In the rows, zero is written as 128.
Where one turn sends some rows of the set: a few examples, then the rows asked:
vovuv: [119 137 109 147 145 125 121 143  77 121 134  94 128 167 118  70 111 123
 117 119 150 120 134 115 119 123 108 101 135 133 157 132 108 134 143]
Nek: [142 131  88 106 163 131 142 140 126 133 119 137 149 127  97 128 100 149
 112 131 181 130 110 138 131 133 122 124 118 159 186  97 144 135 125]
lora: [113 146 129  82 139  95 101 113 150 107 103 146 133 138 103 104 105 174
 126 116 145  87 162 119 136 158 135 151 115 101 160  75 141 129 149]
tedi: [118 121 117 146 141 105 117 152  93 114 129 100 124 155 122  80 112 132
 126 120 145 126 129 103 114 118  95  96 144 136 149 145 114 141 136]
biv: [ 95 141 152 107 127 135  87 158 128 150  96 134 107 184 117 121 150 113
 145 144 145 108 135 144 144 153 149 113 133 139 145  86 107 155 121]
fulop: [162 119 118 140 157 151 107 134 104 151  95 143  99 124 117 123 148 136
 124 139 140 106 128 141 146 159  99 134 123  92 151 118  90 124 120]
zaku: [123 149 116 100 131 119 141 160 135 132 118 112 152 166 141  88 114 119
 144 137 161 137 145 127 175 128 114 147  67 154 151  91 127 137 122]
mevi: [111 145 118  86 131  95  99 122 148  95  90 135 122 133 106  91 116 177
 122 130 138 102 164 120 144 149 142 161 117 106 152  77 137 138 155]
miker: [114 102 120 120 119 100 105  85 121 116 114 109 110 147 101 117 118 120
 112 134 100 121 120 122 115 119 137 123 140 131 177  86 102 143 137]
sizog: [135 135 112 136 129  91 135 136 132 104 119 105 125 118 122 111 167 168
 156 137 138 101 150 138 143 148 118 167  83 119  93  81 111 112 125]
dovet: [ 87 124 148 100 126 110  62 136 103 115 106 138 113 162 111 125 132 142
 136 157 110  98 143 130 116 168 138 113 120 149 156 134 129 138 100]
Buru: [153 155 121 177 161 131 121 144 138 116 104  93 126 129 147 113 137 137
 136 126 142 114 143 137 135 165  87 134 139 135 137 115 135 117  91]
vesad: [ 89 150 132  93 156  69 128 152 112 121 117 142 141 157 111 127 110 150
 139 159 152 113 113 164 139 128 131 120 100 170 130 115  95 130 135]
Sume: [109 136 113 153 146 122 115 136  78 122 127  84 129 157 129  85 115 128
 127 133 116 129 135 104 143 116  97 110 136 127 162 132 109 126 144]
ses: [116 151 150  98 163 156 128 123 131 126 121  98 132 163 106 145 128 162
 130 146 166 133 144 149 144 168 150 136 116 149 136  72 120 157 125]
fev: [132 161 128 165 156 139 131 142 111 112 110  78 133 119 154 121 111 150
 125 132 118 117 138 127 146 176 101 139 116 125 126 116 134 121  89]
kado: [102 110 138 101 114  88 102 105 130  96 113  98 115 141 100 120 115 129
 119 132 110 132 115 127 113 127 153 122 158 142 161 106 122 146 139]
bef: [113 129 122 133 138  97 121 135 125 116 120 114 143 119 107 123 143 184
 145 137 123  90 158 130 121 167 114 167  77 127  94  96 116 109 114]
zif: [148 171 129 168 157 130 121 139 125 121  99  84 136 129 155 126 127 127
 117 138 138 110 134 145 141 176  99 130 132 135 132 114 126 108 102]
dedev: [107 111 139 105 110  88 110  96 125 109 124 106 124 155 102 113 114 117
 129 123 108 117 113 144 110 124 152 125 144 147 170  92 118 140 129]
Duzin: [104 132 103  92 136  88 102 102 155 110 105 149 117 131  86  97 101 164
 118 122 130  89 165 125 133 146 128 151 112 113 156  81 128 121 125]
Nomor: [133 135 116 124 124  87 138 140 118 113 128  98 149 117 116 124 153 171
 145 133 144  95 144 130 144 156 114 160  74 121  91  87 114 101 126]
vedef: [121 113  76 115 126 120 100 147  91 143 129 130 105 131  87  92 126 134
 125 124 133 122 124 146 142 136 112 102 129 147 138 128 130 111  77]
Zizon: [121 118 121 104 105 109 121 152 138 122 110 136 132 123 128 135 149 119
 176 148 154 102 119 134 151 168 110 155  96 164 163 132 144  96 144]
Fumo: [128 123 125 119 107 115 115 146 111 114  97 115 132 126 123 115 147 136
 158 146 110 100 129 133 206 148 113 182 100 126 160 110 105  98 121]
rubub: [100 139 103 120 124 114 132 176  83 135 126 129 113 140 107 109 132 138
 126 132 160 121 105 164 187 134 139 119 148 159 131 102 117 136 117]
Dobis: [136 126 145 121 173 123 137 117 142 135 134 120 131 157 125 155 148 103
 157 152 157 128 120 142 127 136 119 140  96 134 161 124 103 117 152]
tov: [120 117 109  74 106 149 128 149 142 128 127 124  96 157 108 101 133 122
 160 119 175 116 145 105 141 165 140 124  88 127 154  90 137 138 123]
pekom: [139 128 123 128 149 139 131 155  93 126 110 156 112 112 133 144 136 157
 123 144 179 104 105 143 142 182 118 135 129 134 156 123 125 141 154]
tib: [112 116 127  83 115 149 118 134  96  81 125 111 103 137 109 112 118 171
 132 133 138 104 146  98 165 176 151 148  95 113 159 104 131 147 115]

tedi -> sizog
rubub -> Zizon
zaku -> vesad
Now these:
miker -> fev
fulop -> tib
Nomor -> dedev

Where one turn sends some rows of the set: a few examples, then the rows asked:
luk: [148 174 158  94 149 160 153  90 152 143 149 152  84 122 150 155 145 153
 149 116]
Faf: [113 133 161 134 134 109 103 184 136 135  98 132 105 130 148 126 134 141
 161 111]
kunu: [108 140 140 123 130 113 118 180 122 118  99 129 118 134 156 152 133 128
 172 115]
bab: [120 138 156 135 137 105 115 180 130 120  94 128 104 123 159 142 143 135
 168 119]
sabos: [117 144 149 140 130 119 112 190 129 126  92 132 110 124 161 145 136 136
 165 116]
fove: [119 141 139 125 113 120 122 191 113 123  97 137 118 122 140 152 138 147
 152 108]
Vug: [127 182 157 100 122 152 103 112 147 137 119 160  87  96 141 184 121 126
 168 162]
pinu: [110 119 132 125 142 161  95 120 137 115 136 144  84 122 162 181 120 158
 103 146]
toli: [112 163 125 125 135 137  73 126 123 177 150 151 113 112 117 154 135 150
 155 132]
pasag: [115 106 135 132 136 151 101 121 135 117 148 135  84 106 157 170 120 170
 107 142]
satu: [105 133 143 116 115 115 111 183 119 133 107 134 120 139 131 137 129 143
 153 104]
Dozum: [105 109 134 130 143 154  98 121 137 115 148 136  89 112 166 173 114 160
 116 143]
zun: [121 160 133 131 134 133  71 129 125 179 147 150 105 104 113 148 139 158
 150 135]
pevib: [149 178 162  96 150 172 153 107 137 142 149 158  85 143 136 138 134 165
 158 119]
kagav: [119 160 137 137 143 130  70 128 132 181 146 147 104 104 123 147 140 155
 157 137]
zuper: [119 136 137 114 115 112 123 184 111 118  99 132 119 132 139 154 137 141
 159 108]
Bov: [147 173 158  94 148 160 151  88 149 140 146 151  84 121 149 154 144 155
 146 118]
Lil: [117 118 131 124 138 160  99 122 136 111 136 142  83 118 154 179 124 164
  97 145]
gab: [111 144 137 128 122 125 116 186 119 125  96 137 122 130 157 151 131 133
 160 111]
Mam: [138 178 164 108 122 144 103 115 150 137 117 158  77  83 134 177 129 138
 164 163]
Getut: [155 176 166 101 153 168 152 106 139 144 146 156  79 138 136 136 138 168
 158 122]
kabi: [128 133 151 126 121 102 124 186 119 121  95 128 106 116 140 145 149 149
 157 113]
Kolip: [144 160 167  95 132 174 149 140 114 135 155 150  64 141 139 121 123 166
 170 116]
kezig: [149 177 157  91 147 159 152  90 149 141 147 153  85 123 150 155 144 154
 150 117]
gevi: [134 163 163  96 137 177 147 136 117 135 155 152  70 146 148 123 116 156
 175 118]
puge: [152 177 169 105 158 171 150 104 142 144 144 158  81 140 143 132 136 162
 162 122]
depo: [149 175 158  91 148 161 152  88 153 141 148 152  83 121 149 156 144 154
 148 115]
Rud: [141 177 161 101 110 145 108 115 141 134 122 159  81  85 121 180 128 146
 157 159]
Lud: [127 141 150 138 123 114 117 193 125 125  92 134 109 115 147 142 145 147
 156 113]
tiz: [109 106 131 126 136 153 100 120 132 115 150 137  89 113 156 174 114 166
 111 142]
Mas: [100 137 149 125 130 117 104 180 128 133 102 132 118 144 148 133 123 131
 166 107]
fomaz: [144 160 174 103 140 169 146 140 122 135 154 151  59 135 146 117 126 167
 171 121]
zuli: [136 161 173 104 146 172 144 138 124 135 153 149  62 144 156 120 120 155
 178 121]
Kozum: [129 179 148  96 108 152 107 112 137 135 124 160  93  95 123 186 121 135
 160 156]
tukan: [146 178 163 101 155 173 150 105 139 145 147 157  84 144 143 137 130 160
 164 120]
Piluz: [120 130 156 124 120 107 110 186 123 137 102 132 106 126 131 129 139 152
 151 108]
buv: [112 165 130 131 144 138  69 126 131 180 147 148 111 112 128 151 132 144
 160 137]
mogak: [115 116 137 131 148 158  97 120 142 114 135 142  77 116 164 174 125 159
 103 148]
Fiz: [121 115 138 130 141 156  99 123 142 113 138 141  77 113 157 174 128 166
  98 148]
tif: [112 107 139 136 143 151  97 119 140 119 147 137  81 108 164 170 118 164
 112 146]

Mam -> Rud
pinu -> mogak
tif -> pasag
Now these:
zun -> toli
sabos -> Lud
kunu -> bab
fomaz -> Kolip
Faf -> Piluz
Getut -> pevib

